In the data rows, 500 means zero.
Each row of this table is followed by its label. One hidden rule gives the labels. It looks at one to three of the table's principal directions, none of them among the few with the most spread.
(704, 630, 653, 820, 298, 466, 476, 542, 469, 645, 452, 614, 751, 874,
 301, 474, 315, 890, 829, 905, 356, 491, 651, 303, 547, 222, 454, 740,
 298, 373, 677, 706) 0
(374, 578, 353, 377, 720, 803, 580, 763, 428, 613, 437, 550, 394, 164,
 292, 472, 696, 199, 174, 444, 521, 345, 397, 765, 264, 742, 624, 421,
 593, 427, 416, 460) 5
(377, 509, 417, 521, 782, 581, 477, 589, 374, 689, 374, 598, 370, 375,
 459, 549, 687, 328, 069, 512, 451, 412, 263, 486, 348, 456, 516, 366,
 716, 410, 420, 314) 5
(401, 548, 502, 458, 443, 569, 615, 454, 566, 559, 365, 505, 562, 406,
 340, 463, 485, 338, 666, 537, 519, 509, 573, 595, 507, 711, 629, 611,
 414, 619, 471, 545) 5
(167, 628, 683, 663, 218, 410, 520, 575, 625, 589, 440, 549, 441, 560,
 673, 645, 438, 462, 720, 694, 463, 512, 460, 524, 620, 617, 737, 649,
 478, 694, 387, 165) 5
(556, 559, 585, 584, 463, 393, 491, 539, 514, 712, 297, 610, 474, 560,
 340, 549, 465, 454, 392, 775, 350, 573, 465, 493, 491, 421, 532, 461,
 544, 569, 518, 454) 5
(233, 453, 514, 507, 526, 429, 419, 608, 432, 403, 638, 431, 246, 504,
 913, 646, 633, 522, 205, 370, 399, 466, 357, 545, 482, 426, 508, 231,
 759, 499, 352, 070) 5
(849, 502, 728, 889, 302, 159, 270, 440, 398, 736, 433, 531, 391, 969,
 595, 440, 488, 982, 507, 952, 326, 766, 448, 229, 550, 014, 391, 677,
 487, 474, 720, 461) 0
(523, 479, 613, 617, 164, 356, 528, 411, 640, 437, 402, 431, 566, 717,
 514, 533, 253, 658, 686, 587, 454, 539, 664, 411, 628, 358, 437, 490,
 443, 524, 481, 523) 5
(467, 388, 599, 505, 293, 097, 339, 431, 572, 454, 637, 570, 558, 801,
 788, 593, 411, 735, 549, 583, 184, 670, 570, 324, 758, 221, 296, 186,
 636, 595, 528, 296) 2
(436, 577, 421, 617, 382, 563, 408, 576, 503, 504, 551, 534, 506, 537,
 416, 524, 385, 640, 530, 554, 516, 386, 561, 354, 564, 510, 431, 494,
 499, 412, 630, 459) 2
(495, 429, 527, 483, 279, 318, 546, 308, 629, 454, 414, 458, 575, 579,
 535, 454, 370, 440, 709, 491, 505, 612, 576, 475, 680, 588, 509, 586,
 358, 701, 541, 528) 5
(571, 454, 502, 545, 472, 574, 652, 523, 498, 544, 379, 532, 624, 579,
 282, 509, 381, 501, 418, 613, 378, 469, 610, 509, 489, 427, 484, 362,
 476, 415, 479, 566) 5
(358, 554, 713, 690, 249, 258, 516, 407, 629, 682, 308, 606, 540, 716,
 527, 529, 433, 519, 714, 860, 327, 702, 508, 441, 738, 441, 620, 570,
 415, 703, 474, 304) 2
(348, 507, 434, 401, 529, 490, 412, 539, 502, 386, 574, 452, 401, 442,
 687, 589, 526, 481, 396, 351, 485, 400, 455, 512, 479, 485, 411, 318,
 644, 469, 436, 370) 1
(542, 719, 484, 218, 663, 785, 568, 596, 535, 336, 434, 378, 505, 228,
 366, 447, 580, 298, 707, 396, 687, 357, 544, 880, 264, 666, 539, 605,
 337, 430, 380, 921) 5
(203, 465, 496, 357, 546, 456, 439, 641, 475, 271, 720, 418, 284, 438,
 946, 697, 591, 464, 250, 288, 409, 433, 391, 629, 521, 465, 463, 082,
 736, 494, 302, 137) 5
(465, 575, 481, 379, 558, 692, 546, 651, 519, 465, 470, 452, 444, 348,
 385, 487, 572, 434, 431, 478, 483, 436, 582, 714, 349, 543, 510, 362,
 570, 388, 385, 571) 5
(497, 639, 498, 314, 541, 598, 431, 680, 508, 419, 539, 418, 377, 316,
 504, 482, 617, 440, 494, 410, 537, 449, 514, 767, 315, 557, 482, 452,
 551, 466, 419, 650) 0
(598, 563, 472, 246, 607, 466, 363, 614, 467, 290, 649, 434, 383, 453,
 739, 542, 575, 481, 431, 453, 479, 481, 403, 714, 462, 405, 334, 265,
 463, 460, 500, 618) 2
(738, 563, 546, 517, 540, 602, 572, 442, 527, 362, 458, 389, 537, 517,
 473, 454, 428, 523, 679, 515, 665, 447, 549, 619, 419, 513, 551, 770,
 263, 466, 535, 753) 1
(534, 597, 394, 340, 482, 380, 236, 699, 550, 412, 571, 501, 362, 462,
 627, 548, 549, 542, 323, 498, 270, 400, 536, 651, 424, 446, 286, 253,
 671, 504, 597, 433) 2
(437, 489, 459, 446, 528, 480, 509, 420, 528, 468, 469, 518, 559, 513,
 474, 494, 489, 470, 541, 503, 426, 511, 556, 483, 586, 513, 447, 383,
 494, 516, 510, 496) 0
(484, 489, 529, 444, 635, 354, 338, 480, 503, 477, 623, 498, 332, 404,
 707, 480, 682, 475, 386, 362, 580, 627, 355, 497, 521, 484, 487, 501,
 627, 568, 466, 405) 5
(565, 566, 397, 640, 573, 609, 451, 513, 401, 595, 414, 515, 465, 459,
 247, 460, 465, 554, 358, 501, 590, 396, 484, 353, 409, 507, 462, 599,
 534, 395, 637, 594) 0
(518, 558, 505, 744, 274, 733, 673, 439, 563, 544, 413, 429, 631, 510,
 279, 393, 352, 563, 897, 551, 727, 390, 682, 458, 462, 773, 748, 999,
 229, 529, 603, 596) 4
(630, 443, 529, 550, 519, 505, 561, 481, 414, 512, 624, 561, 659, 602,
 463, 518, 420, 603, 604, 523, 532, 513, 495, 370, 539, 444, 505, 578,
 394, 469, 572, 615) 0
(332, 339, 597, 706, 200, 374, 625, 361, 560, 488, 546, 490, 617, 720,
 580, 547, 308, 661, 641, 477, 460, 590, 625, 253, 738, 449, 555, 469,
 513, 555, 446, 285) 5
(670, 430, 729, 693, 411, 231, 383, 366, 482, 626, 624, 546, 453, 699,
 587, 497, 507, 797, 653, 643, 520, 827, 507, 230, 641, 301, 535, 644,
 563, 586, 565, 433) 1
(598, 435, 430, 420, 597, 528, 479, 562, 380, 494, 591, 486, 375, 424,
 489, 592, 496, 495, 254, 461, 484, 496, 456, 482, 425, 508, 460, 301,
 631, 484, 558, 440) 1
(366, 420, 468, 439, 521, 589, 618, 479, 480, 446, 565, 408, 471, 337,
 496, 439, 596, 399, 487, 222, 595, 521, 552, 586, 432, 705, 628, 548,
 575, 561, 387, 469) 0
(371, 330, 459, 592, 463, 732, 781, 429, 499, 421, 606, 501, 741, 537,
 374, 495, 355, 549, 594, 359, 585, 430, 664, 346, 622, 568, 580, 440,
 439, 349, 409, 467) 0
(457, 514, 649, 751, 371, 283, 500, 392, 520, 772, 319, 654, 506, 673,
 426, 620, 379, 525, 536, 831, 389, 637, 435, 262, 652, 455, 629, 608,
 526, 688, 566, 263) 2
(334, 560, 496, 407, 519, 625, 509, 642, 509, 506, 484, 496, 440, 400,
 468, 542, 568, 452, 415, 500, 439, 444, 523, 615, 424, 487, 484, 274,
 636, 398, 355, 449) 0
(634, 543, 319, 397, 499, 340, 207, 551, 522, 438, 525, 494, 372, 468,
 589, 454, 513, 509, 309, 437, 460, 424, 419, 497, 491, 457, 239, 423,
 543, 514, 715, 549) 5
(086, 572, 630, 669, 186, 558, 654, 520, 651, 633, 358, 503, 492, 465,
 504, 519, 479, 384, 765, 596, 535, 512, 559, 560, 580, 762, 821, 738,
 464, 672, 330, 208) 5
(422, 356, 535, 512, 548, 496, 751, 276, 551, 577, 350, 572, 740, 546,
 319, 440, 462, 356, 588, 508, 447, 619, 579, 430, 653, 541, 589, 461,
 429, 557, 390, 527) 2
(303, 454, 417, 349, 581, 683, 699, 448, 510, 410, 450, 407, 518, 292,
 462, 492, 546, 247, 507, 262, 596, 417, 531, 656, 429, 762, 630, 480,
 502, 548, 345, 495) 1
(450, 384, 522, 478, 431, 261, 361, 521, 591, 500, 641, 555, 441, 536,
 770, 492, 578, 521, 378, 405, 438, 613, 416, 445, 618, 413, 432, 405,
 641, 567, 461, 278) 2
(493, 493, 393, 538, 561, 647, 582, 524, 483, 556, 427, 555, 634, 486,
 236, 471, 461, 504, 443, 517, 386, 382, 646, 468, 444, 550, 482, 445,
 545, 404, 548, 529) 1
(442, 551, 491, 555, 394, 428, 422, 517, 533, 502, 537, 515, 421, 485,
 533, 531, 452, 507, 538, 542, 517, 521, 492, 466, 601, 617, 541, 553,
 476, 619, 600, 386) 2
(410, 358, 585, 736, 526, 598, 749, 452, 401, 706, 424, 641, 843, 755,
 334, 467, 481, 640, 520, 604, 342, 482, 550, 270, 508, 244, 538, 484,
 520, 284, 354, 489) 0
(359, 510, 579, 649, 537, 739, 737, 551, 495, 734, 395, 618, 642, 445,
 171, 461, 546, 450, 573, 657, 481, 535, 601, 487, 471, 610, 746, 593,
 510, 432, 371, 442) 3
(439, 456, 508, 305, 698, 385, 431, 626, 439, 490, 584, 555, 390, 455,
 706, 536, 729, 395, 184, 485, 266, 596, 362, 690, 479, 377, 419, 100,
 679, 507, 376, 355) 5
(839, 412, 461, 429, 540, 457, 416, 607, 402, 404, 630, 454, 458, 624,
 561, 468, 493, 691, 275, 544, 380, 533, 513, 551, 435, 226, 271, 250,
 503, 334, 606, 644) 5
(335, 400, 574, 531, 431, 229, 448, 449, 561, 578, 491, 642, 531, 667,
 745, 645, 449, 472, 387, 605, 324, 577, 352, 329, 712, 309, 430, 254,
 617, 576, 416, 194) 1
(459, 562, 635, 745, 269, 338, 454, 540, 547, 703, 330, 606, 521, 740,
 513, 622, 361, 622, 533, 828, 325, 485, 476, 350, 540, 324, 525, 574,
 538, 544, 523, 307) 2
(513, 288, 518, 488, 573, 402, 550, 402, 481, 550, 621, 536, 489, 451,
 577, 485, 565, 451, 358, 329, 580, 663, 423, 365, 570, 511, 553, 465,
 624, 558, 433, 372) 2
(388, 596, 399, 288, 678, 618, 539, 639, 526, 583, 423, 579, 401, 135,
 347, 504, 640, 086, 331, 455, 554, 460, 377, 768, 410, 855, 655, 483,
 515, 651, 461, 477) 5
(503, 576, 727, 611, 362, 658, 759, 405, 588, 567, 350, 496, 829, 646,
 236, 390, 422, 613, 999, 677, 522, 566, 758, 539, 495, 446, 657, 780,
 267, 421, 338, 818) 5
(593, 505, 353, 134, 868, 546, 387, 626, 420, 410, 546, 496, 433, 318,
 613, 417, 795, 307, 189, 343, 407, 446, 334, 794, 306, 400, 289, 201,
 582, 371, 426, 684) 5
(617, 606, 441, 401, 694, 741, 543, 642, 431, 563, 399, 512, 506, 366,
 260, 411, 620, 404, 403, 581, 507, 415, 488, 704, 288, 504, 490, 489,
 447, 339, 483, 742) 0
(475, 429, 525, 710, 358, 571, 579, 496, 523, 465, 547, 444, 497, 582,
 486, 451, 418, 643, 492, 470, 595, 507, 573, 401, 580, 479, 561, 572,
 461, 405, 491, 409) 2
(456, 430, 673, 447, 579, 297, 467, 395, 508, 506, 574, 507, 422, 533,
 785, 540, 645, 476, 530, 470, 514, 719, 358, 494, 575, 392, 560, 477,
 577, 617, 347, 382) 1
(785, 606, 504, 657, 366, 333, 136, 530, 466, 460, 633, 459, 411, 740,
 643, 431, 468, 939, 616, 630, 500, 500, 516, 317, 497, 207, 242, 674,
 458, 380, 789, 633) 3
(486, 524, 560, 624, 104, 198, 394, 440, 650, 590, 389, 534, 456, 646,
 530, 518, 314, 533, 643, 708, 404, 624, 544, 416, 717, 561, 510, 602,
 421, 769, 662, 354) 5
(263, 546, 605, 379, 316, 430, 498, 509, 628, 304, 599, 383, 434, 475,
 770, 557, 508, 491, 744, 388, 486, 550, 592, 674, 584, 591, 554, 423,
 512, 626, 334, 393) 5
(457, 494, 596, 390, 433, 483, 508, 527, 571, 349, 640, 422, 505, 499,
 658, 470, 554, 561, 672, 405, 506, 587, 589, 640, 538, 469, 499, 433,
 486, 493, 369, 552) 5
(341, 555, 643, 563, 393, 652, 779, 396, 602, 620, 189, 466, 609, 478,
 254, 453, 466, 346, 761, 646, 526, 547, 632, 624, 474, 622, 739, 663,
 387, 552, 295, 565) 0
(565, 438, 318, 399, 592, 448, 264, 540, 425, 375, 689, 458, 375, 460,
 696, 476, 555, 583, 244, 264, 595, 415, 354, 378, 485, 363, 223, 331,
 612, 353, 603, 520) 5
(263, 548, 423, 387, 546, 463, 396, 731, 562, 666, 410, 653, 416, 386,
 570, 570, 660, 290, 190, 592, 243, 402, 371, 646, 424, 504, 461, 230,
 738, 508, 395, 203) 1
(454, 604, 455, 617, 382, 748, 690, 636, 595, 577, 225, 462, 488, 368,
 154, 447, 411, 325, 420, 595, 520, 340, 631, 717, 361, 736, 689, 652,
 419, 489, 470, 509) 5
(466, 446, 465, 624, 453, 539, 628, 395, 458, 644, 439, 610, 687, 564,
 181, 493, 366, 539, 585, 607, 421, 541, 643, 287, 627, 590, 554, 491,
 475, 537, 612, 500) 5
(276, 684, 645, 525, 416, 848, 777, 564, 602, 532, 353, 477, 660, 386,
 252, 521, 446, 396, 926, 602, 627, 394, 676, 682, 403, 703, 783, 732,
 347, 452, 264, 636) 1
(437, 663, 557, 510, 511, 541, 432, 556, 536, 530, 372, 469, 417, 462,
 471, 498, 564, 498, 545, 568, 501, 452, 499, 596, 388, 457, 505, 557,
 544, 460, 429, 548) 5
(474, 654, 507, 731, 290, 636, 426, 613, 513, 604, 424, 446, 335, 458,
 341, 545, 382, 637, 553, 612, 652, 381, 563, 404, 388, 604, 601, 760,
 542, 465, 602, 424) 1
(415, 518, 523, 509, 459, 495, 566, 522, 534, 546, 389, 535, 551, 517,
 442, 537, 459, 426, 475, 553, 416, 464, 513, 535, 496, 491, 521, 438,
 520, 517, 429, 469) 0
(379, 345, 522, 662, 399, 346, 521, 337, 477, 601, 579, 596, 630, 666,
 594, 499, 451, 594, 588, 487, 484, 601, 461, 185, 715, 465, 525, 567,
 506, 573, 546, 310) 5
(525, 567, 337, 154, 668, 613, 364, 611, 460, 263, 654, 302, 249, 152,
 657, 398, 733, 323, 389, 124, 694, 427, 420, 840, 282, 717, 438, 486,
 533, 520, 486, 677) 5
(572, 472, 373, 527, 464, 604, 506, 505, 496, 385, 510, 388, 492, 456,
 408, 441, 424, 562, 428, 303, 581, 359, 616, 488, 404, 552, 432, 555,
 522, 409, 565, 596) 0
(587, 523, 561, 535, 363, 461, 497, 498, 514, 593, 365, 509, 586, 673,
 445, 456, 459, 605, 621, 708, 375, 518, 555, 501, 466, 315, 417, 515,
 434, 439, 511, 622) 4
(604, 561, 557, 581, 542, 285, 323, 415, 462, 556, 508, 554, 387, 564,
 567, 557, 489, 569, 493, 621, 513, 616, 384, 353, 593, 443, 475, 578,
 507, 632, 654, 456) 5
(426, 562, 620, 451, 515, 439, 515, 451, 558, 641, 492, 604, 536, 396,
 453, 456, 605, 356, 742, 584, 589, 687, 432, 537, 585, 660, 676, 698,
 413, 685, 454, 536) 5
Which label does each new row get?
(549, 433, 482, 622, 330, 536, 541, 421, 500, 455, 542, 405, 486, 536,
 435, 445, 382, 630, 594, 419, 638, 523, 614, 375, 545, 569, 530, 638,
 451, 498, 585, 524) -> 5
(802, 259, 384, 334, 624, 456, 536, 352, 406, 300, 822, 497, 760, 581,
 611, 412, 439, 598, 604, 232, 610, 528, 503, 353, 597, 428, 318, 501,
 321, 434, 641, 797) -> 2
(584, 572, 260, 285, 814, 748, 453, 636, 434, 401, 612, 524, 497, 205,
 423, 474, 591, 293, 347, 303, 681, 263, 375, 635, 338, 699, 449, 539,
 434, 393, 589, 684) -> 1
(427, 549, 536, 265, 717, 495, 498, 492, 525, 489, 640, 595, 529, 260,
 481, 483, 664, 284, 629, 401, 597, 653, 431, 617, 580, 703, 599, 477,
 472, 641, 427, 596) -> 5
(458, 434, 444, 587, 431, 367, 416, 407, 517, 547, 502, 541, 535, 594,
 567, 449, 492, 557, 487, 470, 471, 519, 468, 326, 610, 460, 427, 548,
 516, 531, 588, 404) -> 5
(482, 544, 528, 636, 343, 609, 591, 504, 547, 533, 385, 469, 586, 581,
 318, 506, 369, 615, 646, 602, 445, 416, 703, 471, 452, 510, 548, 593,
 486, 444, 505, 516) -> 1
(518, 516, 438, 554, 442, 452, 402, 413, 482, 375, 560, 418, 465, 555,
 606, 539, 398, 618, 576, 394, 584, 410, 517, 367, 526, 509, 425, 597,
 482, 515, 620, 501) -> 2
(670, 648, 466, 413, 722, 524, 390, 506, 424, 585, 417, 519, 392, 338,
 374, 463, 626, 380, 478, 562, 592, 507, 382, 596, 344, 600, 528, 688,
 456, 574, 616, 688) -> 2
(391, 388, 565, 514, 212, 250, 409, 443, 634, 363, 664, 485, 548, 686,
 778, 547, 361, 679, 621, 407, 445, 587, 567, 338, 748, 334, 350, 323,
 555, 525, 453, 363) -> 5
(530, 549, 440, 692, 499, 560, 547, 421, 463, 707, 336, 587, 552, 461,
 153, 487, 402, 458, 530, 614, 554, 464, 540, 321, 492, 701, 635, 774,
 461, 597, 681, 498) -> 2
(489, 392, 534, 762, 260, 476, 585, 470, 516, 664, 596, 686, 843, 763,
 329, 537, 254, 770, 746, 652, 397, 480, 678, 108, 677, 418, 507, 609,
 466, 442, 616, 429) -> 2
(425, 444, 693, 540, 421, 356, 549, 448, 579, 566, 546, 530, 431, 508,
 606, 568, 528, 487, 584, 573, 484, 734, 512, 495, 622, 545, 682, 505,
 578, 677, 379, 280) -> 1
(329, 384, 442, 531, 560, 275, 328, 420, 449, 505, 601, 494, 274, 468,
 895, 600, 603, 436, 217, 281, 573, 511, 217, 313, 552, 495, 478, 475,
 725, 626, 491, 119) -> 2
(554, 580, 495, 475, 568, 610, 617, 545, 532, 502, 350, 506, 562, 436,
 414, 522, 466, 319, 522, 567, 523, 364, 470, 678, 383, 606, 605, 660,
 358, 530, 472, 595) -> 2
(453, 231, 458, 525, 534, 466, 704, 283, 470, 384, 581, 485, 641, 587,
 575, 498, 395, 455, 411, 303, 566, 572, 479, 318, 727, 476, 490, 337,
 439, 489, 442, 427) -> 2
(475, 612, 416, 530, 446, 463, 291, 539, 482, 493, 478, 427, 261, 424,
 599, 521, 523, 513, 420, 471, 599, 413, 399, 479, 424, 574, 457, 622,
 559, 554, 628, 415) -> 5
(488, 560, 608, 693, 257, 550, 568, 536, 560, 554, 436, 559, 813, 828,
 392, 489, 330, 809, 848, 745, 297, 398, 742, 386, 525, 246, 427, 564,
 396, 311, 485, 612) -> 2
(513, 402, 620, 430, 562, 345, 526, 362, 501, 439, 590, 493, 519, 556,
 645, 514, 545, 519, 562, 437, 498, 704, 475, 460, 623, 398, 495, 385,
 523, 566, 400, 505) -> 5
(806, 323, 447, 351, 597, 378, 464, 351, 439, 213, 749, 389, 672, 640,
 723, 335, 521, 656, 589, 195, 579, 558, 503, 481, 548, 289, 251, 501,
 322, 401, 569, 872) -> 0
(464, 471, 440, 359, 577, 642, 624, 529, 481, 350, 548, 382, 490, 327,
 432, 456, 547, 390, 451, 237, 559, 453, 597, 692, 390, 662, 551, 435,
 529, 495, 402, 613) -> 0
(357, 591, 464, 401, 686, 651, 562, 531, 537, 490, 400, 532, 504, 316,
 467, 566, 546, 254, 452, 445, 602, 353, 392, 605, 421, 611, 573, 510,
 502, 471, 362, 504) -> 1
(573, 405, 453, 519, 452, 371, 510, 388, 500, 511, 510, 551, 600, 591,
 480, 521, 383, 510, 519, 512, 434, 530, 526, 359, 617, 521, 456, 492,
 459, 600, 628, 476) -> 2
(517, 689, 394, 316, 725, 487, 173, 641, 417, 494, 576, 474, 159, 210,
 580, 546, 700, 411, 278, 380, 631, 446, 294, 585, 312, 584, 406, 473,
 696, 530, 588, 520) -> 5
(434, 411, 526, 527, 535, 429, 509, 474, 485, 559, 467, 539, 510, 593,
 554, 553, 532, 550, 351, 530, 322, 533, 513, 422, 508, 342, 446, 289,
 684, 451, 414, 333) -> 1
(486, 528, 557, 762, 354, 508, 604, 563, 525, 800, 234, 651, 602, 642,
 209, 508, 394, 511, 427, 849, 312, 485, 546, 414, 504, 448, 598, 568,
 495, 493, 536, 383) -> 5
(315, 500, 425, 222, 710, 727, 718, 551, 529, 548, 382, 512, 466, 107,
 371, 509, 651, 002, 392, 353, 618, 455, 399, 805, 362, 870, 723, 465,
 510, 613, 289, 493) -> 1
(648, 489, 554, 686, 311, 190, 294, 373, 494, 501, 537, 537, 538, 849,
 651, 561, 322, 830, 620, 687, 359, 563, 524, 195, 680, 224, 305, 518,
 472, 537, 725, 453) -> 1
(593, 474, 530, 690, 385, 518, 610, 465, 536, 614, 376, 572, 683, 649,
 228, 440, 353, 602, 566, 670, 414, 513, 651, 386, 563, 436, 516, 574,
 417, 448, 567, 575) -> 5
(635, 605, 554, 585, 479, 509, 484, 614, 459, 644, 417, 621, 543, 594,
 297, 603, 376, 577, 474, 815, 374, 473, 514, 448, 476, 392, 480, 444,
 478, 458, 599, 553) -> 2
(451, 646, 495, 508, 366, 395, 285, 654, 535, 481, 514, 474, 243, 471,
 604, 564, 503, 541, 399, 623, 429, 508, 464, 591, 526, 529, 456, 397,
 568, 586, 600, 342) -> 2
(436, 564, 358, 394, 582, 650, 504, 541, 529, 443, 434, 464, 463, 314,
 373, 427, 548, 340, 418, 392, 570, 394, 513, 632, 446, 661, 478, 467,
 476, 461, 506, 583) -> 2
(571, 303, 564, 667, 232, 498, 725, 406, 485, 540, 649, 581, 886, 779,
 394, 484, 249, 735, 841, 567, 447, 553, 708, 235, 688, 457, 547, 608,
 317, 482, 574, 562) -> 2
